Look-ups in named tables: a row name and a column name give one cell, copied from the table.

fum =
	lomibo	pud
kubuna	60	61
bunulab	52	6
dos	55	79
bagavof	62	66
bef	30	71
tene	45	89
nugopes	78	53
gekuz	34	12

bunulab, lomibo: 52
bagavof, pud: 66
dos, pud: 79
bef, lomibo: 30
bef, pud: 71
nugopes, lomibo: 78
bunulab, pud: 6
tene, lomibo: 45
nugopes, pud: 53

mudu
cols = vepu, godut, gov, gud, lon, robu, rino
zan: [109, 60, 42, 171, 121, 107, 119]
fadimot: [91, 123, 124, 111, 98, 95, 101]
ponug: [94, 111, 94, 153, 116, 78, 146]
nak: [68, 110, 119, 150, 89, 97, 135]
fipuzo: [102, 123, 131, 82, 99, 113, 84]
zolam: [115, 112, 104, 149, 135, 92, 96]
zov: [147, 168, 151, 36, 144, 138, 33]
rufepe: [124, 155, 166, 17, 106, 101, 69]
dovesoz: [73, 57, 54, 203, 95, 95, 148]
biru: [113, 83, 85, 57, 84, 131, 79]

What is the lon of zolam in mudu?
135
What is the rino of zov in mudu?
33
What is the lon of fadimot in mudu?
98
What is the gov of rufepe in mudu?
166
What is the godut of zov in mudu?
168
What is the vepu of zolam in mudu?
115
What is the gov of fipuzo in mudu?
131
What is the godut of rufepe in mudu?
155
What is the gov of zan in mudu?
42
What is the vepu of zov in mudu?
147
What is the rino of nak in mudu?
135
What is the lon of zov in mudu?
144
What is the gud of fipuzo in mudu?
82
What is the robu of zolam in mudu?
92
What is the lon of fipuzo in mudu?
99
What is the godut of fadimot in mudu?
123
What is the lon of rufepe in mudu?
106
What is the vepu of ponug in mudu?
94
What is the godut of fipuzo in mudu?
123
Row with the largest lon: zov

Table gem
|  | pigovug | tero | lopon | fevob |
|---|---|---|---|---|
| dovela | 69.68 | 68.02 | 6.41 | 67.95 |
| zinupe | 50.71 | 93.47 | 23.27 | 15.51 |
| muz | 71.87 | 40.08 | 20.75 | 3.61 |

muz, fevob -> 3.61
dovela, fevob -> 67.95
zinupe, fevob -> 15.51
zinupe, lopon -> 23.27
muz, pigovug -> 71.87
zinupe, tero -> 93.47
zinupe, pigovug -> 50.71
muz, lopon -> 20.75
dovela, pigovug -> 69.68
dovela, tero -> 68.02
muz, tero -> 40.08
dovela, lopon -> 6.41

fogune =
|  | pomat | goz | resem | vabo |
|---|---|---|---|---|
| gup | 0.69 | 0.60 | 0.50 | 0.38 |
| kasa | 0.22 | 0.30 | 0.27 | 0.65 |
| nonoz | 0.58 | 0.29 | 0.14 | 0.78 |

gup, pomat: 0.69
nonoz, pomat: 0.58
gup, goz: 0.60
nonoz, goz: 0.29
nonoz, resem: 0.14
gup, resem: 0.50
nonoz, vabo: 0.78
kasa, goz: 0.30
gup, vabo: 0.38

nibobi =
|  | bol | burabe | dor | mamab | dit | tised | bunut | sufub | lodul |
|---|---|---|---|---|---|---|---|---|---|
| kud | 3.7 | 5.9 | 5.2 | 6.0 | 4.7 | 5.0 | 5.3 | 4.7 | 5.5 |
| tozi | 5.9 | 4.4 | 5.5 | 4.9 | 4.8 | 4.7 | 4.5 | 5.6 | 0.8 |
| mezal | 6.2 | 6.4 | 5.6 | 5.1 | 7.0 | 4.0 | 4.6 | 4.7 | 4.7 |
| luz | 6.4 | 6.0 | 6.4 | 6.1 | 5.5 | 6.7 | 5.9 | 3.8 | 8.3 |
| sunus | 6.0 | 4.9 | 5.5 | 5.0 | 5.3 | 4.0 | 3.9 | 5.0 | 1.8 |
| sul | 7.6 | 5.9 | 5.8 | 4.8 | 6.5 | 4.4 | 3.4 | 4.2 | 5.3 |
| dilel | 6.4 | 5.6 | 5.5 | 4.6 | 2.8 | 7.9 | 4.1 | 5.5 | 4.8 |
| zeket | 5.2 | 5.2 | 4.4 | 4.8 | 6.8 | 4.3 | 5.6 | 6.8 | 6.4 |
| tar | 6.9 | 5.8 | 5.3 | 4.9 | 5.4 | 7.2 | 5.4 | 5.7 | 8.9 |
| tesagu | 4.9 | 6.0 | 4.8 | 4.3 | 5.4 | 4.0 | 4.1 | 6.3 | 1.1 |
| rugit | 3.9 | 4.1 | 5.1 | 6.1 | 5.3 | 4.9 | 6.9 | 5.8 | 5.2 |

rugit, tised: 4.9
rugit, mamab: 6.1
tozi, bol: 5.9
tesagu, mamab: 4.3
zeket, bunut: 5.6
sul, tised: 4.4
rugit, burabe: 4.1
luz, bol: 6.4
kud, lodul: 5.5
tozi, bunut: 4.5
sul, dit: 6.5
mezal, lodul: 4.7

